In the rows, zero is written as 128.
Named moves (each a turn or a mirror), then the moves between two rows, first move first; the first pair answered
move G:
[ 99 134 118 134 123 149 158 152  97 118 123 117  83] => [118 125 116 130 117 152 174 136  97 114 128 120  96]
[107 174 124 129 121 184 198 120 102 145 132 132 108] => [ 98 192 127 137 128 181 185 132 101 144 131 132  98]
[174 120 120 122  96 132 133 112 121 103 129 116 145] => [143 161 122 133 116 125  80 155 115 113 114 123 121]
[111 143 164 133 115 147 123  58 137 146 126 133 138] => [ 97 163 164 134 121 138  99  76 139 156 118 136 123]
move L:
[108 127 111 134 154 153 179  89 120 154 132 120 110] => [103 110 124 136 142 151 168  82 116 159 129 104 112]
[131  82 105 105 120 128 153 173 161 103 138 127 116] => [129  76 120 109 109 126 136 167 161 102 133 112 118]
[135 162 125 140 124 107 109 144 135 119 129 165 125] => [140 158 109 124 137 113 139 146 137 115 139 165 130]
[153 126 129 143 117 105 130 141 142 101 129 166 138] => [155 121 124 143 125 108 148 141 140 106 132 161 143]
move B:
[143 124 102 116 142 125 134 158 139 122 123 137 125] => [134 122 102 118 126 144 151 141 116 127 126 117 115]
[ 88 157 147 105 117 115  88 114 135 112 119 165 108] => [108 143 134  82 134 127 142  87 151 114 135 176 129]
[113 102 107 126  76 158 136 151  70 158 119  92  94] => [130 115 102 114 122  86  84 205 141 156 111 153 136]

Each pair is 2 to 4 moves apart.
[159 101 109 128 106 136 178 135 113  95 156 137 126] => [153 111 104 139 104 141 176 142 102  94 157 132 112] | B, L, B, B
[128 128  98 127 117 128 152 209 107 112 145  86 105] => [123 108 104 111 133 105 128 217 124 123 137  82 124] | B, G, L, G
[132 163 123 120 141 105 127 171 134 116 111 170 119] => [140 135 115 121 108 149 180 133  98 116 129 134 106] | B, B, L, G
[158  76 135 146 109 130 159 117 121 125 124  93 146] => [168 104 139 164  94 126 151 108 124 114 125 120 150] | L, G, L, G
[137 170  84 110 168 109 144 197 137 126 138 166 114] => [110 182  93 124 153 135 137 192  97 129 133 141  77] | B, G, B
[108 106 124  92 162 147 148 113 136 149 138 111 138] => [102 100 161 129 123 133  89 105 130 139 124  99 133] | L, B, G, L
[167  75 107 137 140 101 164 124 147  94 125 136 185] => [ 92 137 105 159 129 140 110 164  71 113 100  88 104] | G, L, B, B
[154 142 118 135 144  96 118 144 155 118 134 169 171] => [119 160 104 119 138 171 167 109  95 144 141 128 123] | B, G, B, B
[159 116 149 164  67 124 123  97 117  98 125 130 122] => [174 143 128 144 110 105 133 120 156 101 133 185 145] | L, G, B
[128  51 168 138 102 137 134 126  97 129 111  61 119] => [157  63 164 147  85 145 158 103 101 114 114  87 124] | G, L, G
[164 133 123 118 116 109 173 138 156 101 143 147 134] => [142 106 149 144  84 115 128 128 121 101 123  92 114] | L, L, B
[112 106  85  99 134 177 210 154  67 161 155  88 100] => [166  63  85  95 139 136 228 143 120 137 161 119 153] | G, B, G
[140 164 147 164 102 101  87 146 152  91 122 167 129] => [175 133 108 136 120 116 174 130 155  91 147 168 149] | L, G, L
[109 124 150  98 116 175 162  16 129 173 139  99 173] => [ 83 246 116 126 149 139  94 152 120 160 121 178 112] | B, L, L
[127 127 147 116 135  77  79 140 166 142  87 142 152] => [137 129 154 122 126  81  83 126 171 135  91 146 156] | G, L, G
[156 157 130 125 137 140 179  81 133 113 148 175 139] => [150 173 103 120 160 121 163 142 132 114 146 187 119] | B, L, B, L
[110 164 138 139 118 154 102  95 115 130 131 136 105] => [116 169 100 115 155 147 138 139 123 126 142 160 108] | L, L, B, L
[ 74  94 150  93 163  92  60 139 187 175  88  83 173] => [ 44 167 163 138 106 154  58 108 110 164  88  70  93] | L, B, B, L
[108 156 140 152 128 132 108 139 109 144 116 115 131] => [149 130 142 166  96 132 135 118 107 127 128 115 146] | L, G, B, G
[160  68 156  79 146 129 117  97 167 135 139 105 159] => [150  95 161  97 111 168 141  55 134 132 142 106 135] | B, L, B, B
[160 143 114 140 111 143 158 109 146 118 136 168 134] => [148 107 139 149  84 134 130  88 139 120 130 130 142] | L, L, L, L
[124  90 121 128 141 162 175 132 108 138 127  80 116] => [158  70 130 139 141 100 130 157 157 113 127 109 150] | B, G, B, B
[127 112 177 142  95 116  66 139 124 127 119 121 138] => [150 116 169 142  70 148 128  88 111 116 136 134 139] | G, L, B, B
[ 92 175 121 128 128 133 101 166 115 148 118 143  82] => [100 145 107  96 174 115 126 167 147 162 126 149 124] | B, G, L, G
[129  95 110 103 129 146 164  83 133 115 172 130 172] => [ 81 136 151 138 113 128  51 112 121 122 133 117 143] | L, L, G
[146 129 112 120 135 174 148 135 126 125 149 157 115] => [127 127 137 141 124 150  82 168 123 126 129 137 102] | L, L, B, L
[174  98 150 120 140 124 175  80 190 126 141 150 166] => [148 115 182 160 122  88  70 127 185 121 113 137 144] | L, B, B
[141 171 113 154  82 177 204  74  97  93 145 157 109] => [168 135  99 116 145 116 213 113 169 100 153 191 175] | B, B, L
